In the data rows, the value 128 means zero.
Some points, one per row:
[104 121 101 109 137 152 113 145 149 147 142 150 104 159 169 116 117  98
 118 148 112 114 118  80 114 113 145 105 154 114 109 117 119 112  95 113]
[183 105 182 181 137  86 163  24 149 108 142  55 170  95 118  42 169  98
 146 113 186 143 103 150 128 124  96 173  88  96 182 149  87 175  84 183]
[133 171 158 109 137  86 113 134  79 144 142 141 104  95  94 152 128 162
 138 142 140 148 168 150 156 146  98 173 154 136 182 110 148 131 163  98]
[ 97 116 146 109 137 152 134 136 149 107 142 152 170 159 158 137 102 162
 104 134 107 101 157 150 108 120 161 105 154 149 109 162 134  97 127 113]
[131 129  67 181  13 152  58 143 149 210 142 136 104  95 156 107 181  98
 165  88 139 142  60  80 137 162 122 173 154  78 109  70  81 144  57 146]
[144 196 158 109 137  86 122 136  79 127 142 138 104  95  85 184 129  98
 135 121 149 164 133  80 168 163  92 173 154 146 182  91 136 142 151 102]
[104 120 113 109 137 152 144 150 149 110  54 143 170 159 142 147 100 162
 108 150 103 109 155 150 108 101 150 105  88 163 109 161 150 101 144 108]
[102 116 137 109 137 152 133 110 149 116 142 154 170 159 145 125 103 162
  89 175 105  94 162 150  91  92 149 105  88 150 109 144 172 105 145  96]
[168 167 150 109 137  86 141 139  79 134 142 100 104  95  97 133 137  98
 170 118 166 189 113 150 191 148  83 173 154 138 182  85 102 159 135 139]
[107 115 112 109 137 152 124 152 149 106 142 152 170 159 162 134  95  98
 107 144 102 109 127 150 113 102 152 105  88 162 109 149 135  98 114 110]
[136 130  79 181  13 152  60 134 149 203 142 127 104  95 128 122 177  98
 163  88 139 151  63  80 143 175 126 173 154  65 109  73  88 159  74 149]
[105 125 130 109 137 152 144 137 149 107 142 143 170 159 144 120  96 162
  97 155 105 105 150 150 111  97 153 105  88 165 109 129 155 101 148 104]
[102 118 126 109 137 152 108 118 149 116 142 143 170 159 128 125 118 162
 104 133 108 106 136 150 108 108 142 105 154 150 109 156 141 107 139 114]
[131 104  76 181 137  86 102 157 149 138 142 105 104  95 160 111 129  98
 146 124 119 127  92 150 125 128 138 105  88 102 109 119  81 133  77 161]
[119  96 104 109 137 152 159 149 149 108 142 123 170 159 159 106 113 162
 123 141 110 109 126 150 108 110 151 105  88 137 109 143 116 113 112 125]
[102 115 144 109 137 152 133 113 149 114 142 152 170 159 133 121 111 162
  90 161 106  94 167 150  94  95 144 105  88 119 109 149 168 108 145 104]
[214 119  21 181  13  86   0 191 149 255 142  58 104  95  98 146 255  98
 255   0 184 218   0  80 187 255  71 173 154   0 182  17   0 241  71 255]
[ 95 115 110 109 137 152 143 133 149 129 142 161 170 159 141 144 114 162
 101 155 103  99 138  80 104 116 146 105 154 143 109 140 153 101 128  99]
[168 150 132 109 137  86 149 153  79 120 142 106 104  95 117 137 126  98
 154 119 155 157 123 150 171 146  95 173 154 135 182  81 113 150 122 137]
[160  83 131 181 137  86 162  78 149 102 142  74 104  95 146  76 142  98
 148 134 147 123 112 150 116 105 131 105  88 122 182 154  90 149 103 172]
[100 109 102 109 137 152 116 137 149 110  54 145 170 159 159 136  93 162
 108 132  95 101 134 150 113 105 166 105 154 155 109 153 128  94 108 112]
[191  95 198 181 137 152 145   0 149 111 142  41 170  95 102  18 183  98
 151 102 201 147 104 150 116 124  96 173  88  69 182 165  90 197  81 210]
[196  66 131 181 137  86 181  48 149 103 142  26 170  95 117  27 185  98
 171 122 173 146  94 150 113 107 106 173  88  75 182 142  75 187  95 210]
[154 163 146 109 137  86 145 152  79 128 142 127 104  95  96 180 123  98
 153 108 146 157 124 150 171 154  95 173 154 137 182 100 141 139 126 127]
[158  95  83 181  13 152  75  94 149 215 142  89 104  95 145  63 188  98
 178  74 160 153  50  80 133 147 114 173 154  42 109  70  43 182  38 184]
[100 130 134 109 137 152 138 118  79 111  54 152 170 159 119 133 113 162
  92 140 105 104 161 150 101 113 148 105 154 122 109 159 171 106 164  98]
[143 180 155 109 137  86 138 132  79 131 142 133 104  95 101 137 134  98
 136 130 146 170 163 150 169 146  93 173 154 147 182 113 156 142 143 107]
[ 94 125 135 109 137 152 137 118 149 121 142 159 170 159 124 130 115 162
  88 158 103  95 153 150  94 110 153 105 154 120 109 167 160 106 149 104]
[181  85 154 181 137 152 149  34 149 111 142  51 170  95 126  22 166  98
 146 109 179 138  85 150 112 108 109 173  88 103 182 136  96 169  65 193]
[ 95 122 135 109 137 152 137 143 149 102  54 151 170 159 147 129  95 162
  98 150  96  98 136 150 105  99 159 105  88 153 109 140 142  93 141 109]
[108 103 117 109 137 152 143 148 149 103  54 134 104 159 163 119 102  98
 119 164 100 100 137 150 112 106 145 105  88 153 109 153 143 101 120 118]
[138 179 147 109 137  86 132 112  79 149 142 135 104  95  94 150 134  98
 134 123 152 165 145 150 170 143  98 173 154 126 182 113 147 140 135 110]
[ 96 118 131 109 137 152 141 136 149 122  54 164 170 159 135 140 109 162
  99 146 101 102 137 150 100 111 147 105 154 117 109 164 137  97 158 106]
[106 122 128 109 137 152 154 112 149 121 142 143 170 159 136 113 115 162
  98 168 108 100 156  80  94  92 151 105  88 114 109 146 158 111 148 100]
[104 117 140 109 137 152 117 120 149 113 142 150 170 159 127 135 117 162
  99 139 114 104 139  80 103 113 147 105  88 139 109 182 130 106 141 115]
[ 96 125 131 109 137 152 137 137 149 103 142 162 170 159 124 150 102 162
  93 138 102  98 154 150 101 113 148 105 154 140 109 173 183  97 152  98]
[106 113 110 109 137 152 135 147 149 120  54 134 170 159 157 141 106 162
 122 131 104 114 137 150 112 120 149 105  88 149 109 151 132 107 125 128]
[114 146 131 109 137  86 115 151  79 110 142 146 104 159 120 155 107 162
 116 143 112 124 150 150 131 123 138 105 154 149 109 134 157 114 160 106]
[106 112 138 109 137 152 145 121 149 107 142 151 170 159 146 113  99 162
  91 167 108 106 131 150 106  98 153 105  88 139 109 149 153 103 139 101]
[126 168 152 109 137  86 167 140  79 122 142 146 104 159  88 156 119 162
 122 150 134 138 150 150 138 128 114 173 154 110 182 123 139 136 167  95]
[ 98 125 140 109 137 152 154 113 149 117 142 158 170 159 132 140 114 162
  91 145 106  97 160 150  92 101 141 105  88 130 109 154 151 106 169 104]
[100 121 133 109 137 152 145 139 149 116  54 157 170 159 123 141 107 162
 100 150 105 106 161 150 103 110 154 105 154 170 109 144 163 101 157  96]
10 more points follow, each with its number after it:
[105 113 128 109 137 152 113 136 149 105 142 146 170 159 156 134  91 162
 105 133 104 100 159 150 111 100 144 105 154 157 109 145 151  95 116 108] 0
[147 172 163 109 137  86 140 136  79 123 142 121 104  95  94 162 125  98
 149 110 151 150 132 150 165 161 103 173 154 145 182  98 126 141 140 123] 1
[133 161 138 109 137  86 120 149  79 121 142 138 104  95 106 163 113  98
 137 131 131 136 137  80 160 150 112 173 154 165 182 116 132 126 140 114] 2
[162 188 155 181 137  86 118 148  79 131 142 108 104  95  85 160 133  98
 158  90 170 166 114 150 193 165  76 173 154 142 182  96 125 161 152 144] 3
[124 115  65 181  13  86  60 155 149 175 142 132 104  95 167 138 142  98
 154  95 123 143  77  80 136 152 134 173 154 119 109  90  81 126  72 146] 4
[212 255 235 181  13  86  86  42  79 214 142  94 104  95   0 161 208  98
 191  50 251 240 123  80 250 249   0 173 154  33 182  31 139 221 160 152] 5
[100 131 134 109 137 152 144 120 149 114 142 157 104 159 143 132 101 162
  94 167 105 102 142 150 109  96 154 105  88 137 109 148 156 102 144  98] 6
[110 118  99 109 137 152 119 138 149 139 142 125 104 159 150 119 126  98
 127 125 116 123 128  80 113 124 149 105 154 125 109 136 121 117 102 128] 7
[102 118 136 109 137 152 119 132 149 110 142 153 170 159 152 137  99 162
 104 129 107 103 135 150 114 113 153 105 154 152 109 158 135  96 114 112] 8
[152 182 150 109 137  86 128 137  79 137 142 131 104  95 108 169 127  98
 146 104 150 151 132  80 174 153  90 173 154 147 182  82 140 146 130 119] 9
Which three of these numbered points are nearest to each point below, ignoring the direction in which the first points spread most? Their numbers follow each, nearest first.
[149  93 102 181 137  86 149 120 149 113 142  86 170  95 127 107 141  98
 146 122 139 139 113 150 129 123 127 173  88 133 109 133 110 141 118 170] > 0 8 6
[156 201 162 109 137  86 121 126  79 154 142 113 104  95  84 164 139  98
 150 102 164 172 141  80 193 176  77 173 154 124 182  72 142 157 153 121] > 9 1 2
[112 141 153 109 137 152 143 144  79 107 142 150 104 159 120 143 102 162
 103 164 111 110 166  80 111 104 136 105 154 151 109 133 161 108 177  93] > 2 6 9
[132 142 133 109 137  86 126 142 149 124 142 126 104  95 129 130 131  98
 134 126 137 139 135 150 140 136 115 105 154 141 109 121 139 124 128 115] > 0 6 8
[154 109  66 181  13  86  57 193 149 157 142 109 104  95 139 167 173  98
 189  45 132 155  56  80 151 186 123 173 154  90 109 109  59 160 108 192] > 4 8 0
[113 122  95 109 137 152  98 172 149 148 142 135 104 159 156 134 123  98
 127 128 114 124 115  80 124 147 142 105 154 135 109 128 115 118  97 127] > 7 8 0
[255 255 255 181 137  86 109  70  79 179 142  42 104  95   0 215 247  98
 241  10 255 255 152 150 255 255   0 173 154  57 182  13 122 255 205 176] > 5 3 1
[133 100  99 109 137  86 130 164 149 104 142 112 170  95 151 115 117  98
 139 140 116 127 135 150 123 106 143 105  88 117 109 130 117 125 105 140] > 0 8 6
[114 105  99 109 137 152 103 172 149 121 142 143 170 159 143 160 123  98
 121 122 108 111 112 150 119 137 160 105 154 142 109 160 142 115 126 131] > 8 0 7
[130 109 110 109 137 152 125 121 149 115 142 128 170  95 148 103 114  98
 132 142 121 122 116 150 113 105 127 105  88 138 109 131 115 116 110 126] > 0 8 6
[183 181 165 181 137  86 139 120  79 138 142 101 104  95  83 152 149  98
 161  97 175 188 135 150 192 169  74 173 154 120 182  86 114 170 151 148] > 3 1 9
[199 217 194 181 137  86 150  99  79 144 142  89 104  95  43 152 158  98
 186  72 199 218 138 150 213 194  37 173 154 129 182  66 131 188 153 154] > 3 1 9
[164 189 152 109 137  86 131 143  79 137 142 114 104  95  78 171 128  98
 160 105 151 163 129  80 192 173  79 173 154 139 182  88 123 155 141 132] > 9 2 1
[ 99 113 138 109 137 152 129 113 149 113 142 158 104 159 157 110 105 162
  94 161 104  94 148 150  94  98 155 105  88 149 109 172 138 103 139 105] > 6 8 0
[171 174 151 181 137  86 149 146  79 130 142 102 104  95  87 169 136  98
 157 107 165 179 125 150 190 174  85 173 154 137 182  85 108 156 143 143] > 3 1 9
[192 217 193 181 137  86 136  85  79 150 142  94 104  95  38 174 167  98
 176  67 214 203 115 150 232 206  25 173 154 119 182  71 134 199 149 149] > 3 1 9
[119  95 104 109 137 152 152 154 149 111 142 122 170  95 160 100 104  98
 124 145 108 113 123 150 123 102 151 105  88 147 109 141 117 116 107 131] > 0 8 6
[128 117  63 181  13 152  48 145 149 243 142 128 104  95 124  94 173  98
 172  92 140 154  58  80 137 165 126 173 154  63 109  66  76 157  53 151] > 4 7 8
[157 129 118 109 137  86 147 175 149 114 142 113 104  95 122 133 121  98
 141 125 136 153 142 150 150 122 111 105 154 147 109 113 122 135 139 128] > 0 1 6
[159 152 157 109 137  86 138 100  79 133 142 110 104  95 119 120 140  98
 146 141 163 156 130 150 163 150 102 173 154 137 182 115 119 150 132 122] > 1 2 9
[119 151 150 109 137 152 172 122  79 116 142 144 104 159  90 157 115 162
 105 157 121 126 174  80 126 115 129 105 154 134 109 137 178 121 174  89] > 9 2 6
[105 123 105 109 137 152  96 160 149 121 142 151 170 159 136 165 116 162
 122 123 107 108 130 150 125 147 159 105 154 133 109 170 125 108 141 129] > 8 0 7
[106 115 120 109 137 152 158 138 149 106  54 146 170 159 138 127 103 162
 111 137 101 107 145 150 106 104 151 105 154 158 109 163 138  98 135 108] > 8 0 7
[108 120 119 109 137 152 146 124 149 117 142 144 104 159 148 105 111 162
 106 152 101 100 136 150  99 105 161 105  88 146 109 135 144 108 137 105] > 6 8 0
[103 121 100 109 137 152 120 152 149 142  54 156 104 159 155 118 108  98
 118 147 104 109 119  80 107 116 147 105 154 125 109 128 131 109 116 116] > 7 8 0
[109 119 118 109 137 152 132 130 149 107 142 149 170 159 148 129 103 162
 110 174 105 106 145 150 110 103 142 105 154 148 109 138 165 100 140 109] > 0 8 6
[116 119 125 109 137 152 140 116 149 121 142 144 104 159 116 138 130 162
 117 132 118 115 131 150 114 120 132 105  88 141 109 138 151 119 151 122] > 6 8 0
[113 122 107 109 137 152 111 108 149 175 142 146 104  95 149 111 131  98
 126 147 127 122 133  80 109 126 147 105 154 108 109 122 125 120  97 114] > 7 6 0
[112 135 127 109 137 152 124 128  79 120 142 145 104 159 129 136 114 162
 106 160 113 112 165 150 117 112 137 105  88 136 109 143 162 111 153  95] > 6 0 8
[ 94 114 128 109 137 152 126 144 149 122 142 158 170 159 144 136 103  98
 106 137 103 106 131 150 105 115 149 105 154 138 109 173 144 100 137 109] > 8 0 7
[104 109 124 109 137 152 150 132 149 109 142 158 104 159 161 128 105 162
 100 135 111 100 135 150 104 106 160 105  88 141 109 163 142 102 124 111] > 6 8 0
[190 200 188 181 137  86 154  70  79 148 142  86 104  95  51 130 173  98
 181  99 207 202  89 150 197 196  47 173 154 109 182  95 132 192 121 172] > 3 1 9
[178 118 154 181 137  86 173  88 149 109 142  68 104  95 114  77 150  98
 149 119 163 152 108 150 147 125  99 173  88 112 182 136 102 171 120 178] > 6 0 8
[100 118 115 109 137 152 139 145 149 116  54 143 104 159 154 161  98  98
 113 137  99 104 120  80 118 120 153 105  88 165 109 141 114 101 122 116] > 7 6 8
[127  99  95 109 137 152 131 138 149 119 142 112 170 159 167 112 120  98
 137 145 114 125 109 150 124 115 132 105  88 145 109 116 104 123  87 139] > 0 8 7
[133 128  70 181  13 152  38 147 149 255 142 122 104  95 144  86 187  98
 177  67 147 157  82  80 143 170 109 173 154  40 109  55  71 165  56 149] > 4 7 0
